A single turn carries every row of the set below to another of its rows. Some are shown first; where does it send the rows asked next?
Sisa: -222	-221	-139	-56	104	-27	206	335	127	265	156	-12	370	100	17	79
Rareg: -149	104	16	-266	-134	49	82	162	-118	387	-27	95	238	158	115	-92
pobu: -253	-248	-182	148	-40	-312	283	120	-134	104	85	22	-45	-45	56	66
Ribiz: -112	101	-279	-161	113	-229	129	64	-122	121	-147	-69	242	-161	-10	-21
kor: 247	-67	-210	172	110	39	95	134	-117	291	-56	-62	9	-81	68	62
kofus: -189	-304	-58	-122	139	-350	147	235	26	332	154	49	-1	-16	182	163
tane: -100	-358	-88	-410	10	-66	17	172	-112	173	31	50	-102	180	12	85
subu: 79	93	117	-211	7	-111	183	157	-156	237	-215	-128	184	-36	-67	-44
niv: 177	35	-109	-55	126	-189	227	300	24	321	-101	-53	148	-10	90	38
gusum: -117	-234	87	230	97	139	-104	96	-191	200	-280	42	251	-60	119	78
pim: -312	40	-21	3	352	84	92	210	-76	-77	18	68	2	18	-33	130
Zuba: -350	-66	-249	-110	238	-202	158	256	-121	398	-68	-194	204	19	-16	41
fimu: -212	76	98	20	298	36	-142	123	-53	16	-7	216	134	109	111	68
kemo: -140	-284	431	-143	59	28	154	112	-101	205	2	23	70	-69	120	69
rulak: -58	-378	-68	-342	-54	-46	-128	19	-174	235	-11	120	19	158	77	13
Lelu: -278	-11	-56	63	246	-32	-42	-32	-97	73	-69	200	378	-32	141	-25
bavak: -128	-61	-326	16	-22	264	207	163	-185	311	114	-17	-43	4	35	36
nidu: -129	-418	-155	116	93	-101	-17	6	-170	299	176	41	-110	-114	139	158
Dop: 149	-12	13	16	-4	115	54	-3	-304	203	-173	-135	49	-106	-98	-28
pagoz: -96	136	-163	-170	129	-30	61	118	-207	-5	-99	-140	-59	-114	-153	55
mus: -93	-469	-268	-253	-34	-68	2	-32	-175	251	-3	83	90	53	93	6
latu: -184	-135	-299	127	206	-104	-134	92	-158	486	-38	-45	224	44	138	10
sini: -378	-39	-173	37	305	12	195	50	-122	-31	-42	51	248	-119	-6	42
Nos: 76	144	-129	-25	141	-3	-204	115	-145	84	-41	19	-98	5	18	78
dimus: -240	-145	78	2	220	-31	238	442	-10	132	-234	-82	151	-14	21	188
Davon: -169	-40	-11	40	152	79	-312	80	-290	374	-55	-77	1	138	-1	34
Gepet: -241	-110	103	-28	-51	-324	185	251	-104	63	72	33	-159	109	10	85
zuv: -139	-440	-290	-327	33	-85	154	121	-118	195	43	15	-27	61	20	76
riz: -104	-311	-190	190	66	196	-49	137	-10	268	190	48	277	68	54	72
devem: -177	-110	216	26	-156	-255	-65	34	-223	109	8	125	-45	123	67	-10
ruv: 58	114	-245	-21	126	-195	-137	62	-54	207	-88	93	201	-46	159	1
muvez: -194	-23	-152	-115	-157	224	137	-27	-298	327	-29	-3	197	-25	-1	-113
mevob: -149	-323	224	-96	154	-71	345	248	30	234	68	5	60	-96	168	132
Lega: -188	-253	-66	208	-145	-249	34	-95	-247	152	23	118	71	-38	112	-33
neruk: -177	-276	-150	243	203	18	169	254	-56	216	-221	-18	258	-126	128	149
bub: -180	-97	313	-4	115	88	-37	284	-148	125	-292	-16	136	49	6	123
Deni: -84	-394	261	60	48	120	79	-47	-175	251	24	57	107	-154	170	44
dul: -175	-220	113	6	-30	300	-123	68	-187	152	106	-28	199	102	-133	28
Lobi: -80	69	-157	-131	4	92	156	355	2	378	117	91	-2	181	144	51
Tib: -93	-437	51	112	143	20	266	85	-38	275	88	42	102	-191	220	106
Kam: -230	-333	148	-91	-41	-50	-76	-132	-352	218	38	-25	-50	-111	-17	52
suti: -285	-214	241	-336	7	-305	84	98	-153	252	15	-8	58	-5	25	65
sike: -295	-129	165	-240	8	88	126	267	-50	146	66	-98	287	137	-158	33
tora: -331	25	38	-198	186	-25	-21	243	-255	283	-84	-229	-21	117	-155	58

Davon goes to -> latu
riz goes to -> Sisa
Now find these:
devem goes to -> Lega
neruk goes to -> dimus
Tib goes to -> mevob
zuv goes to -> tane
bavak goes to -> Lobi
kofus goes to -> suti
pagoz goes to -> Nos
Lelu goes to -> sini
kor goes to -> niv

A single turn carries every row of the set below to another of its rows. Some are shown first; where does it send the rows asked next?
nevut: 9	101	54	-87	-42	-155	-64	147	245	87	-42	-115	-75	-41	-155	-33	108	63	150	-132	-144	-322
fom: -50	44	-25	-38	-32	-78	-74	46	321	56	-84	12	-102	23	-191	-25	248	-54	138	-181	-154	-247
Zedok: -25	-36	72	-66	166	127	-231	39	-129	124	210	-242	-180	44	-211	-5	203	58	-51	32	-95	-4
Baso: 50	12	83	35	137	102	-223	-102	-127	184	194	-26	-219	146	-177	157	-125	-1	-23	224	33	216
zez: -201	-17	83	-168	-77	-24	-98	6	-198	-105	260	-247	118	8	-163	-70	80	96	77	158	-134	-83
vemu: 26	2	34	17	-68	-156	-16	183	240	60	-76	-119	-133	-30	-86	-89	312	-60	97	-123	-130	-238
basi: -234	-132	-146	-124	-290	-21	-26	95	77	-173	-26	98	171	114	165	31	35	-32	245	120	-43	110
miz: -83	74	73	117	-167	-2	80	21	-61	49	-12	255	15	5	182	204	-185	-176	16	105	235	273
depo: -257	-55	-76	-162	-331	-43	-81	26	234	27	24	112	198	70	76	-57	7	16	273	118	-37	35
Rere: 163	184	108	104	147	-15	21	142	-32	234	-13	17	-180	-134	-57	165	-41	34	-215	-163	165	-23
fer: -91	90	49	73	-108	59	184	-62	-74	10	34	305	62	-81	133	97	-153	-89	-76	45	292	209
satok: 8	-14	22	86	-129	44	123	36	0	-27	66	307	0	41	143	199	-237	-82	-83	23	223	279
Lumas: 18	-13	-43	-82	-37	-108	-110	170	170	-43	-130	-143	-86	104	-61	-30	154	-3	260	-125	-178	-285
Zases: -241	-40	10	-67	-344	-82	57	67	103	-97	-17	73	177	38	158	-119	91	-105	264	127	17	-23
Nibiv: -294	-54	-104	-105	-292	8	38	-20	168	-80	25	197	199	27	90	-117	172	-28	155	68	30	14
donus: 160	208	122	142	153	-35	63	-11	67	149	-75	114	-221	-91	-145	190	-87	-108	-89	-194	107	-57
Sopa: 48	-46	-63	106	-70	22	130	49	-135	0	6	167	22	-10	180	193	-174	-52	-109	101	214	358
rozen: -154	-1	126	-114	-70	-112	-1	-209	-155	24	134	-89	-8	146	-106	72	-190	98	139	397	-40	139
Gokev: 168	104	108	199	114	-72	9	146	69	178	-85	75	-304	-70	-59	235	19	-149	-151	-115	82	64
Patir: -233	-77	-50	-111	-338	-29	22	78	127	-197	41	182	204	136	128	-28	5	-35	193	28	14	-14
Luto: -145	-11	84	-92	170	76	-159	-3	-209	131	109	-279	-191	71	-152	71	216	65	-82	18	-98	48
roton: -59	-25	91	-21	146	90	-159	-173	-159	238	83	-86	-256	207	-100	134	-76	19	31	218	20	250
tiv: -106	27	-39	58	-152	88	21	24	-51	169	57	247	77	-14	167	132	-149	-31	-101	87	271	331
Tir: -105	22	106	-62	-106	-42	-96	-146	-185	-32	252	-27	85	124	-130	86	-245	42	114	344	-14	141
vol: 311	75	51	155	167	-64	73	128	-44	127	-126	-76	-240	-27	-49	146	-34	-26	-99	-144	86	-62
Vikal: 278	29	91	153	132	12	62	109	93	131	-31	55	-247	8	-71	137	-31	-60	-147	-245	88	-26
tele: 33	-28	16	-48	-83	-54	-30	147	231	-32	-50	-63	-40	92	-81	-86	206	-10	135	-240	-111	-311
zol: -231	9	92	-179	-42	-129	-15	-41	-202	-75	158	-285	45	29	-159	23	96	136	19	194	-154	-58

depo goes to -> tiv
vemu goes to -> Zases
Baso goes to -> Zedok
Now find these:
Sopa goes to -> vol
rozen goes to -> roton
fom goes to -> Nibiv
Vikal goes to -> tele

